arr =
[[ 2.39 -2.49 -2.69 -0.78 -0.67  0.99 -1.53 -2.51]
 [-0.40  1.31  2.56 -3.07  3.57  2.14 -6.00  0.39]
 [-1.87  0.10  0.39 -0.12  2.24  0.67 -4.58  4.30]
 [-3.17 -1.82  1.09  3.52 -3.09 -7.62 -1.44  5.09]
 [-1.52 -1.74  1.33 -1.19  0.28  2.65  2.91 -0.57]
 [ 4.03 -1.49 -2.90 -3.71  2.87  2.17 -2.53  1.41]
 [-0.73 -0.63 -2.76  3.21 -2.02 -3.62 -0.21  2.16]
 [ 0.41  0.25  2.20  1.11 -2.99 -2.62 -1.22  1.04]
 [ 1.56  3.44 -1.33  2.18 -0.89 -2.40 -0.44  2.21]]
Rows and columns are numbered from 0.
The entry in row 0 and column 0 -> 2.39
The entry at row 2, column 2 -> 0.39
Read off the entry at row 0, column 2.
-2.69
The entry directly below 2.24 -> -3.09
Read off the entry directly below the largest entry.
-0.57
Read off the entry directly below 3.52.
-1.19
The entry just right of -7.62 is -1.44
The entry directly below -1.44 -> 2.91
Read off the entry just left of 0.10.
-1.87
Read off the top-right entry.
-2.51
The bottom entry of the column that holds the largest entry -> 2.21
Read off the maximum.
5.09
The entry directly below the smallest entry -> 2.65
The bottom-left entry is 1.56
Read off the entry in row 1 and column 1.
1.31
The entry in row 1 and column 0 -> -0.40
Read off the entry just left of -1.19.
1.33
Read off the entry just left of 2.16.
-0.21
Read off the entry in row 2 and column 1.
0.10
The entry at row 1, column 2: 2.56
The entry just left of 2.87: -3.71
The entry directly above 2.65 is -7.62
The entry directly below -0.63 is 0.25
The top entry of the column that holds the smallest entry -> 0.99
Read off the entry just left of -3.09.
3.52
The entry directly below -1.87: -3.17
Read off the entry directly below 2.20.
-1.33
The entry just left of -6.00 -> 2.14

Read these off the row that follows.
1) Which number is the third entry from the right?
2) Which number is the last entry?
3) Which number is the 2nd entry from the left?
4) Which number is the third entry?
5) Which number is the entry just right of 0.9?
6) Which number is the entry just right of the largest entry?
7) Which number is the 2nd entry from the right?
8) Which number is the entry just left of 2.2?
[-0.3 -1.1 -0.6 -1.5  0.2 -0.7 -1.5  2.2  0.9 -1.3 -0.5 -0.2 -0.7 -1.5
  1.2]
1) -0.7
2) 1.2
3) -1.1
4) -0.6
5) -1.3
6) 0.9
7) -1.5
8) -1.5

a = [-6.17 -4.04 -3.56 -3.17 -2.17 -5.99 -7.66 -4.13 -5.21]
The first entry from the right -> -5.21
Read off the entry just left of -2.17.
Answer: -3.17
Read off the 2nd entry from the left.
Answer: -4.04
Read off the 1st entry.
Answer: -6.17
The 3rd entry from the left -> -3.56
Read off the entry just left of -5.21.
Answer: -4.13
The entry at the centre -> -2.17

Read these off the row that follows.
1) Read off the entry just right of 12.1.
2) Read off the entry just left of the largest entry.
3) Read off the entry just left of the smallest entry.
4) Read off the entry just right of the smallest entry.
5) Read off the entry just left of 1.0.
[ -1.6  -1.0  -5.1 -16.8  -2.7   3.9 -10.8   2.7   1.0  -9.9  -1.9  12.1
 -17.0  -1.6]
1) -17.0
2) -1.9
3) 12.1
4) -1.6
5) 2.7

Read these off the grid that follows.
1) What is the entry just left of the centre entry?
2) What is the entry just right of 0.002?
3) What is the entry just left of 0.126?
4) What is the 2nd smallest entry?
5) What is the entry at the centre?
6) What is the entry just left of the largest entry?
7) What is the 3rd entry in reading order?
8) What is the smallest entry?
[[ 0.053  0.122  0.048 -0.042  0.126  0.041  0.056  0.074  0.127 -0.004
  -0.123  0.105  0.144 -0.007 -0.003]
 [ 0.057  0.140  0.055 -0.036  0.125  0.043  0.080  0.086  0.140 -0.005
  -0.122  0.112  0.161 -0.007 -0.003]
 [-0.020 -0.037 -0.017 -0.164  0.082 -0.016 -0.141  0.067 -0.035 -0.024
  -0.111  0.028 -0.040 -0.030  0.029]
 [ 0.058  0.118  0.051 -0.020  0.124  0.047  0.060  0.064  0.129  0.007
  -0.105  0.104  0.143  0.003  0.000]
 [ 0.040 -0.033  0.031  0.070  0.031  0.049 -0.028  0.006 -0.015  0.079
   0.115  0.013 -0.036  0.076  0.073]
 [ 0.070  0.070  0.053  0.062  0.097  0.065  0.049  0.017  0.097  0.054
   0.000  0.077  0.094  0.049  0.025]
 [ 0.053  0.104  0.049 -0.018  0.110  0.044  0.053  0.066  0.111  0.011
  -0.082  0.093  0.123  0.008  0.010]
 [ 0.011  0.015  0.027 -0.048  0.035  0.015 -0.013  0.093 -0.007  0.015
   0.014  0.031 -0.004  0.017  0.060]
 [ 0.115  0.124  0.104  0.221  0.054  0.111  0.191  0.019  0.139  0.112
   0.149  0.082  0.140  0.114  0.057]
 [-0.023  0.014  0.012 -0.149  0.023 -0.019 -0.040  0.153 -0.039 -0.030
  -0.040  0.024 -0.024 -0.025  0.062]
 [-0.029 -0.036 -0.015 -0.178  0.062 -0.025 -0.132  0.095 -0.051 -0.031
  -0.095  0.020 -0.052 -0.034  0.040]
 [ 0.098  0.060  0.066  0.159  0.093  0.094  0.071 -0.034  0.110  0.100
   0.074  0.073  0.095  0.093  0.034]
 [ 0.020  0.070  0.045 -0.045  0.035  0.020  0.052  0.129  0.030  0.005
   0.002  0.050  0.047  0.010  0.056]]
1) 0.053
2) 0.050
3) -0.042
4) -0.164
5) 0.066
6) 0.104
7) 0.048
8) -0.178
